In the rows, 128 means zero.
The same turns and mirrors carry the whole set onto itself, and each row onto the other rows of its family. Which rows share a family with each named row? Give them in list order.
These 15 rows form 5 families of 3 rows each.
Z_465: [ 94 101  91 137 142 155 148 141 143 146 115]
Z_817: [121 157 163 112 120 117 132 158 184 111 111]
Z_815: [118  90 112 123 138 154 146 120 139 161 118]
Z_774: [135 159 143 112 150 126 127 151 174  92 112]
Z_163: [132 146 127  91 152 126 111 155 161  88 143]
Z_977: [134 177 157 112 162 138 131 147 140  96 130]
Z_374: [124 161 138 126  87 112 151 118  99 156 151]
Z_682: [127 177 139 106 146 130 128 167 155  93 138]
Z_935: [120 158 103 120  96  96 141 106  93 121 131]
Z_773: [125 154 142 112  85 124 119 112 110 164 142]
Z_189: [151 145 151 115 101 107 148 118  93 133 158]
Z_535: [141 118  99 151 139 170 152 156 130 140 112]
Z_335: [144 163 129 122  81  98 130 111 104 133 136]
Z_824: [121  92  98 155 130 147 149 141 130 144 113]
Z_564: [ 90  90 101 142 144 142 127 153 125 127 124]

The rest of the family of Z_535: Z_817, Z_935
The rest of the family of Z_682: Z_465, Z_374
The rest of the family of Z_815: Z_163, Z_189

The same turns and mirrors carry the whole set onto itself, and each row onto the other rows of its family. Which rows share a family with each named row? Give them in list order.
These 18 rows form 3 families of 6 rows each.
Z_612: [ 78 145 133 132 132 132 159 139  93 104 143 148 122 127 128 146]
Z_83: [166 126 135 196 160 160 114 145 116 167 123 124 114 166  91 147]
Z_246: [183 124 156 149  95 166 136 145  84 129 115 171 135 130  94 112]
Z_434: [131 122 161 121 142 191 119 147  83  89 127 162 122 128  97 111]
Z_974: [ 97  92 155 127 132 188  94 106 115 127 122 160 126 131  93 119]
Z_505: [182 125 128 180  91 155 116 166 129 155 120 130 131 145  84 154]
Z_980: [171 105 177 160 109 162 108 159 101 135 129 182 121 131 101 107]
Z_290: [ 74 118 119 128 102 139 100 131 128 116 142 149 126 114 117 151]
Z_391: [163 143 108 188 154 142 108 158 146 135 124 113 115 147 124 167]
Z_911: [ 77 109 141 117 108 137 120 134 127 110 141 151 105 135 147 138]
Z_549: [186 131 152 188 114 175 117 163 131 162 138 127 148 155 108 147]
Z_325: [152 110 169 159 137 203 104 140  75 133 110 161 100 128 102 121]
Z_80: [ 94 144 131 165 127 147 145 124 129 107 128 117 163 162 162 157]
Z_976: [ 82 161 127 162 115 143 142 148 123 111 124 113 112 129 142 172]
Z_481: [112 158 139 139 131 131 152 132 114 119 102 113 159 151 164 138]
Z_93: [111  97 159 119 108 205 114 119 104 116 151 157 124 144 102 125]
Z_47: [156 117 130 198 140 124 127 139 137 140  99 125 127 173 158 150]
Z_970: [149 120 130 171 161 147 120 125 134 161  86 112 138 157 157 149]

The rest of the family of Z_481: Z_246, Z_974, Z_505, Z_290, Z_970
The rest of the family of Z_980: Z_911, Z_549, Z_80, Z_93, Z_47

The same turns and mirrors carry the whole set onto itself, and each row onto the other rows of its family. Which rows share a family with each named row? Give them in list order.
These 40 rows form 5 families of 8 rows each.
Z_846: [135 169 103 133 132 108 104 143 132 132 116 167  98 116 116 108 148  99
 161  73 120]
Z_11: [160 116 149 143 169 151 129 150 152  93 145 102  89 107 160 114 152 127
 138  99 133]
Z_101: [157 118 165 135 157 144 134 152 158 102 148 121 103 122 168 108 134 127
 128  98 119]
Z_483: [167 124 163 148 158 138 129 147 156 110 151 122  81 124 160 114 125 125
 122 115 111]
Z_88: [152 117 148 143 135 137 131 161 143 112 139 121  87 119 189 121 123 124
 116 103 118]
Z_111: [112 113 141 114 160 154 139 128 116 125 121  94 125 116 135 180 113 159
 174 163  95]
Z_37: [110 134 151 139 154 147 113 143 154 156  91 119  72 107  84 146 132 146
 147 103 153]
Z_345: [139 129 171 146 128 147 154 148 153  92 136 103 104 100 161 128 137 120
 122 104 117]
Z_750: [119 148  96 149 141 113 111 163 120 145 123 148 104 122 112  89 151  92
 140  80 119]
Z_754: [132 110 100 127 142  89 162 144 107 127 165 119 147 119 152 123 134  90
 165 137  96]
Z_890: [135  86 145 123 146 157 153 124 131 130 137  95 126 111 132 177 121 155
 162 170 128]
Z_190: [150 116 131 103 158 144 156 116  89 132 116 161  77 161 140 142 116 103
 139 106 121]
Z_126: [131 112 145 135 144 176 112 138 138 147  79 111  89 126 107 156 146 147
 131 104 164]
Z_81: [153 160  96 155 123 112 109 134 114 136 101 157 100 132 120 117 149 102
 148  69 136]
Z_955: [127 122  71 115 163 112 120 113 111 181 107 147 124 132  92 156 138 122
 183 133 121]
Z_912: [126 113 112  92 131 138 158 116  72 123 114 146  73 123 147 167 127 105
 144 113 136]
Z_193: [104  87 131 117 160 148 144 132 136 124 143  87 128 118 149 167 117 143
 152 173 130]
Z_405: [134 135 128 175 152 117 111 144 169 126 126  87 155 108 108 124 159 137
 181 128 124]
Z_363: [130 134 114 182 152 125  95 148 177 141 131  99 154 126 122 117 136 139
 158 127 131]
Z_652: [158 118  92 125 137 110 161 116 110 115 151 132 155 124 170 136 144  95
 157 136  84]
Z_883: [103 134  85 124 118 109 134 112 104 175 100 142 138 132  98 170 119 116
 163 142 120]
Z_700: [127 165  94 142 143 104 114 138 129 140 106 153 101 126 125 106 150  89
 141  68 117]
Z_147: [139 102 138 117 145 148 152 101 137 122 119  97 123 120 149 194 121 153
 162 161 134]
Z_344: [114 120 102 138 147  98 168 134 116 126 180 135 142 121 149 121 139  90
 161 133 100]
Z_772: [134 122 139 102 141 141 163 114  78 146 118 157  76 138 151 158 127 103
 133 114 119]
Z_988: [153 141 103 150 130 103 132 132 147 147 122 155 104 118 120 103 162  86
 131  77 141]
Z_410: [106 130  79 129 148 124 123 103 104 148 107 125 141 130  81 163 140 123
 185 138 150]
Z_61: [149 133 138 126 144 160 103 126 146 143  60 114  86 113 105 161 137 153
 142 105 140]
Z_663: [130 142 138 138 147 172 107 114 153 142  77 128  83 118 104 161 139 154
 139 102 149]
Z_755: [144  91 103 144 127  95 171 133 109 134 171 118 140 119 159 126 128 106
 163 123 109]
Z_587: [107 132  74 132 131 118 134 109 101 168  96 126 125 116  89 175 141 116
 175 143 124]
Z_503: [130  82 137 131 159 152 165 118 129 139 126  83 128 120 139 175 124 147
 143 165 122]
Z_156: [141 128 132  98 155 138 156  96  74 131 117 129  62 125 131 139 145 118
 127 114 124]
Z_590: [114 132 104 166 129 114 107 147 169 134 128  86 151  82 122 139 153 142
 163 133 129]
Z_321: [132 117 114  91 139 143 160 114  95 146 118 163  73 128 144 158 115 104
 122 112 114]
Z_914: [117 160 133 124 158 165  92 128 147 132  71 127  89 122 102 158 141 139
 139 116 144]
Z_459: [123 123 110 165 136 121 117 165 190 143 126 119 167 106 120 143 129 126
 175 125 116]
Z_301: [131 129  99 164 148 117 105 149 181 123 126  93 152  98 103 125 146 141
 170 123 126]
Z_580: [ 98 128  78 115 131 120 141 114 106 163  92 127 148 111  94 167 149 118
 181 123 128]
Z_868: [128 134  84 138 139  85 144 126 113 113 166 133 141 124 161 127 120  98
 168 136 103]

The rest of the family of Z_190: Z_11, Z_750, Z_883, Z_147, Z_755, Z_590, Z_914
The rest of the family of Z_37: Z_111, Z_345, Z_955, Z_652, Z_988, Z_156, Z_459
The rest of the family of Z_663: Z_101, Z_754, Z_890, Z_700, Z_772, Z_587, Z_301
The rest of the family of Z_483: Z_846, Z_405, Z_344, Z_61, Z_503, Z_321, Z_580

The same turns and mirrors carry the whole set onto itself, and each row onto the other rows of its family. Which rows share a family with each named row? Give them in list order.
These 40 rows form 5 families of 8 rows each.
Z_170: [141 109 125 116 113 151 118 138 142 191 116 168 109 109  69 108 155 120
 190 113 164 154 206 108  82 113 170  92 157 167 179  94 142  98 159  85
  94 134]
Z_677: [124 101 136  95 107 147 100 162 144 185 112 169 103 107  71 131 134 118
 198 105 178 154 212 110  78 120 152  88 153 149 183 102 157 103 165  90
  93 132]
Z_892: [131 110 115 116 128 146  98 163 149 193 107 177 105 111  71 125 129 121
 189 125 166 163 203 122  81 120 164 105 143 162 184 121 158 102 174  78
  83 137]
Z_134: [111 104 109  70 116 139 107 150 151 176 109 132 105  79  96 118 117 109
 180 132 156 135 195 100  68 109 138  92 164 154 192 106 110  82 134  63
 112 115]
Z_295: [ 77 133 120  96 167 110 176 148 148 192 117 108 114 128  92 144  87  50
 156 132 192 136 157 126 146 182 101 114  91 151 184  86 140 153 113 159
  66 130]
Z_866: [132 101 103 123 116 145  95 157 151 189 123 168 111 109  75 116 143 133
 187 123 167 150 203 117  99 121 174  98 141 142 192  94 159 106 180  84
 120 141]
Z_510: [108 118 102 114 126  96 176 152 156 198  96 102 100  94  74 144 115  48
 159 137 171 115 157 100 122 175 135 122  98 110 186  99 106 155 110 193
  64 137]
Z_215: [ 74 134 107 129 155 107 162 171 140 191 100 128 107 119 109 113 100  42
 159 103 190 123 150  76 145 155 114 111 100 150 172  89 141 149 101 178
  68 158]
Z_18: [ 85 109  97 121 147  99 169 159 166 187  81 105 108  96  85 130 117  55
 152 112 174 113 160  86 136 147 142 126 113 117 185  86  94 151 111 208
  83 142]
Z_276: [ 74 119 119 126 176 104 161 168 155 183  88 119 123 125  98 125  93  60
 157  98 197 125 156  85 151 144 116 124 108 139 175  82 123 147 113 187
  77 142]
Z_92: [119 107  98  97 130 141 104 153 154 186 101 151 104  86  89 117 116 112
 175 140 147 152 191 110  67 109 152 110 151 167 190 119 112  80 151  60
  94 118]
Z_803: [114  99  94  99 126 142  97 141 156 183 119 149 114  89  90 110 124 126
 176 135 158 149 194 108  93 110 153 101 143 154 199  87 123  78 163  60
 127 126]
Z_746: [135 124  76  95 141 132 109 167 162 185 110 127 105  89 100 104 130 117
 165 159 135 127 181 133  80 128 165 115 169 167 186 148 126 117 139  62
 114 132]
Z_172: [131 126  78  91 148 124 106 166 163 209 121 117 123 101  98 109 144 125
 169 145 149 128 171 132  77 129 163  86 187 165 180 135 128 115 140  76
 133 131]
Z_386: [ 75 122  95  81 139 126 177 130 170 200 123 116  80  88  95 134 136  64
 140 138 170 131 180 127 157 182 149 120 111 112 209 101 104 175 119 182
  84 142]
Z_404: [ 78 128 114  96 170 121 174 160 151 196 122 123 107 144 110 141 112  45
 163 121 199 135 176 106 167 169 118 120  92 145 207  77 149 166 118 161
  87 130]
Z_808: [157 128 110 124 127 140 119 158 147 191 123 151 116 124  81  97 162 126
 184 120 164 133 191 129  96 132 182  97 175 167 168 121 167 137 152  84
 109 147]
Z_56: [146 128  92 114 138 140 105 178 157 191 115 150 105 115  85 116 143 126
 176 144 153 141 193 149  92 140 179 111 162 165 183 147 170 138 162  77
 103 148]
Z_417: [ 86 131 127 117 168 111 157 159 152 188 107 144 114 121 119 117  85  62
 162 103 198 138 159  66 154 154 114 120 103 125 162 101 127 139 105 168
  65 146]
Z_838: [ 98 114 100 112 131 104 167 151 165 193 101 126  95  83 100 120 114  59
 151 121 169 119 164  67 135 157 145 128 110  94 181 109  87 149 100 193
  72 146]
Z_743: [104 128 116 122 152  94 171 165 147 190  95 111 120 117  94 135  83  46
 165 126 188 120 146  85 132 168 110 122  95 128 167 100 127 146 100 174
  59 136]
Z_920: [ 60 135 122  89 176 134 169 141 156 195 131 134 100 128 113 131 103  69
 148 121 199 146 175 127 170 181 119 112 105 142 193  94 146 165 122 160
  78 143]
Z_357: [ 86 119  90  87 142 119 182 148 166 200 120 103  89 117 101 144 139  44
 154 140 175 123 182 120 157 178 142 123  98 124 225  83 119 178 117 175
  98 129]
Z_939: [125 111 109  90 124 148 120 127 147 186 115 135 110  92  89  99 144 112
 173 135 147 142 193 107  79 108 156  96 169 177 186  96 108  85 137  62
 112 120]
Z_332: [ 51 141  98 101 161 125 172 150 141 197 121 116  95 121 108 126 112  41
 148 122 188 136 161 122 160 172 113 102 101 166 198  80 150 165 114 163
  79 149]
Z_74: [ 62 124  82  98 127 123 177 141 151 202 111 107  78  88  90 133 140  39
 143 133 167 125 172 121 143 172 136 105 106 141 213  81 114 164 114 186
  81 149]
Z_585: [ 85 118  88 128 120 108 170 158 148 198  92 118  92  89  90 122 127  36
 156 113 168 115 160  75 130 156 138 112 104 125 190  90 109 148 104 196
  70 156]
Z_219: [ 94 117 114 117 160 107 168 171 150 190 100 127 115 131 113 130  99  41
 171 113 194 128 164  60 151 148 116 127  88 126 187  79 126 140 102 169
  78 131]
Z_916: [146 117  84 124 129 132  94 174 156 189 126 142 121 111  96 100 144 139
 177 134 158 127 184 126 106 133 181 108 158 142 181 123 168 131 159  79
 136 150]
Z_370: [129 106 113 109 130 138 101 157 150 214 111 164 121 113  67 130 144 125
 195 113 172 161 197 118  72 116 162  76 159 160 179 104 142  92 172  93
 103 132]
Z_931: [130 126  88  75 128 130 107 173 160 178 123 110 108  93 113 105 136 116
 169 145 148 107 180 129  84 134 158  99 186 156 181 141 136 132 121  67
 132 132]
Z_541: [144 131  94  98 139 138 121 145 151 186 124 119 115 104 104  86 151 119
 166 143 145 122 178 128  93 126 165  98 184 179 174 127 134 123 125  59
 127 132]
Z_899: [143 123 112 100 119 137 101 184 149 187 123 146 107 119  88 118 151 126
 189 121 173 125 199 141  94 144 172  93 170 148 176 135 185 154 152  91
 116 151]
Z_604: [120 110  94  88 140 132 104 148 158 208 112 135 121  93  86 120 133 115
 180 133 154 150 184 108  64 110 151  83 172 165 186 108 106  77 147  74
 119 118]
Z_721: [ 57 126 111 103 183 120 170 151 156 186 107 109 110 131  95 138 111  62
 148 113 196 133 167 132 166 163 120 116 110 155 194  74 135 167 127 180
  89 139]
Z_337: [ 68 113  95  96 152 119 178 144 170 190 102  97  96 101  80 140 134  59
 143 127 173 121 172 131 151 165 142 124 115 131 208  77 104 170 125 202
  92 137]
Z_484: [102 110  91 107 133 104 174 162 165 195  99 109  98 103 100 135 126  39
 163 130 170 110 169  68 137 156 139 130  98 108 207  88  95 151 101 184
  89 128]
Z_562: [127 116  76 104 137 132  98 159 161 180 124 126 122  96 112  93 128 129
 165 146 146 124 177 117  99 123 161 107 162 154 186 114 132 106 142  55
 148 130]
Z_160: [ 84 124 104  88 138 115 183 136 154 202 115 102  97 105  76 154 117  47
 151 147 178 132 169 138 138 188 128 115  94 132 205  86 122 165 122 179
  72 129]
Z_779: [145 125  95 109 140 129 100 172 158 218 122 144 124 122  79 121 156 133
 187 125 168 140 186 137  86 136 177  83 175 158 173 130 162 130 163  95
 121 143]

The rest of the family of Z_866: Z_295, Z_510, Z_803, Z_743, Z_916, Z_562, Z_160
The rest of the family of Z_219: Z_892, Z_92, Z_746, Z_404, Z_56, Z_357, Z_484
The rest of the family of Z_134: Z_677, Z_386, Z_417, Z_838, Z_920, Z_931, Z_899

The same turns and mirrors carry the whole set onto itself, and each row onto the other rows of its family. Which rows share a family with each named row? Give them in list order.
These 20 rows form 4 families of 5 rows each.
Z_185: [156  84  97 160 183  83 144  90 135 107 112 114 130 132 138 138  44  92
 171  69 107 146 103 110 184 103 113 159 139 189 163 112]
Z_184: [126 139 150 133 191  89 164  98 122  69  97 104  93 124 179 121  81 109
 144  54  73 126 112  94 152  95 145  76 136 178 112 131]
Z_672: [174 139  85 151 137  91 103  84 101  80 120 101 144 100 122 134  11 162
 112 102  76 140 142 124 170 106 118 156 128 168 159  87]
Z_210: [ 94 183 166 128 155 110 177 131 139  89 116 105 137  74 147 119  77  97
 142 134  42 178 142  84 142  88 148 108 144 146 151 123]
Z_231: [126 131 154 142 188  83 166  96 126  66  95 119  92 125 170 119  74 107
 142  62  73 124 106 105 160  98 164  77 143 174 119 120]
Z_264: [147 185 110 120 114 116 134 137 156  77 122 156 122 104 145 116  83 134
 111 141  99 142 149 131 188 127 158 182 148 146 150 116]
Z_659: [112 141 162 111 187  77 172  83 121  65  88 119  95 123 172 117  83 123
 136  64  70 141 117 106 149 111 155  84 142 170 121 132]
Z_889: [147  94 114 157 194  93 145  78 136 101 100 109 133 133 144 124  65 100
 179  54 117 148 115  95 188 101 127 154 139 187 176 116]
Z_328: [147 187 101 120 128 122 138 144 160  71 121 143 113  97 158 110  87 145
 105 146  85 155 172 122 191 119 150 170 142 147 166 113]
Z_398: [108 182 156 113 139 125 176 124 136  76 111 105 132  81 146 129  72  89
 144 143  36 192 152  98 140 103 138 124 150 161 157 135]
Z_420: [138 136 154 140 195  89 177  96 118  72 104 102  96 133 194 118  91 117
 130  77  68 132 117  98 162  99 156  77 136 168 122 143]
Z_787: [171 135  79 142 140  89 109 100 104  93 128  99 135 118 119 129  28 169
 106 105  67 150 150 121 176 114  97 170 135 158 163  87]
Z_109: [ 96 180 161 118 158 111 178 143 145  85 125 102 132  79 144 115  78  90
 149 125  49 179 159  91 143  94 146 118 144 149 145 140]
Z_835: [152 187 102 122 126 117 146 137 165  89 125 147 120  92 164 119  98 144
  99 154  87 148 158 115 178 111 151 175 141 152 166 122]
Z_950: [178 129  82 145 136  92 110 105  93  97 130  98 145 114 133 135  38 163
  96 108  68 135 157 123 178 117 108 167 131 171 158  96]
Z_28: [153 104  90 167 190  80 155  72 156 103 111 110 131 124 159 133  47  96
 160  68 106 155  93 101 176  90 112 148 137 185 175 121]
Z_346: [164 185  82 109 111 124 139 136 162  72 120 150 122 106 165 130  83 140
 105 140  86 145 157 107 193 103 135 165 147 150 161 118]
Z_240: [162  97  98 165 189  97 142  77 141 104 108 107 115 137 142 139  55 100
 169  64 107 149  95 106 172  99 108 159 139 192 165 111]
Z_70: [184 130  86 147 138  91 112  94 105  97 141  90 147 128 114 130  31 160
 108  84  72 134 159 109 179 102 109 155 143 160 160 107]
Z_664: [105 167 171 110 148 116 171 149 120 102 121 104 144  84 154 116  80  88
 144 132  49 181 151  89 155 104 137 124 149 138 149 129]

The rest of the family of Z_659: Z_889, Z_398, Z_346, Z_70
The rest of the family of Z_184: Z_328, Z_787, Z_109, Z_240

The same turns and mirrors carry the whole set onto itself, and each row onto the other rows of its family. Which rows share a family with each named row? Give them in list order.
These 18 rows form 3 families of 6 rows each.
Z_698: [123 124 112  94 114  80 165 164 124 109 137 166 153 162 120 136 169]
Z_727: [106 143 111 124 124  63 151 148 133 100 154 184 138 146 148 155 165]
Z_798: [138 130 141 140 122  60 168 167 136  78 137 160 165 117 153 125 144]
Z_141: [117 145 146 118 134  55 166 155 133 100 145 174 150 117 135 127 149]
Z_753: [151 156 115 130  91  80 148 185 132 118 176 169 141 138 151 140 174]
Z_352: [144 137 131 130 127  59 172 173 125 106 174 161 178 145 136 103 137]
Z_232: [130 160 104 125 139 140  90 143  95 134 136 125 179 162 138 170  84]
Z_461: [144 135 115 143  96  70 144 159 142  81 150 163 143 128 170 139 166]
Z_177: [154 144  94 132 108 105  90 130  81 136 126 120 161 163 176 110  85]
Z_165: [153 160 132 114 122 117 107 160  73 149  93 120 161 126 152 130  88]
Z_250: [132 177  94 137 104 143  74 146  96 133 130 129 177 156 169 131 100]
Z_669: [118 121 117 130 121  70 161 161 134  77 127 170 154 147 150 156 163]
Z_372: [133 145 123 129 103  55 145 142 141  99 169 170 136 123 157 117 158]
Z_143: [151 164 132 118 134 135  97 146 100 135 132 112 183 129 131 135  73]
Z_268: [134 165 102 148 138 113 103 164  69 146 121 139 167 166 172 168  89]
Z_738: [139 177 125 133 122 133  92 154  94 134 120 120 193 136 156 106  79]
Z_419: [155 161 101 127 111 138  76 129 105 135 152 114 171 147 152 137  85]
Z_807: [114 170 109 123 137 143  94 155  88 131 105 131 192 161 146 144  90]

The rest of the family of Z_807: Z_727, Z_141, Z_250, Z_372, Z_738
The rest of the family of Z_798: Z_232, Z_461, Z_669, Z_143, Z_419

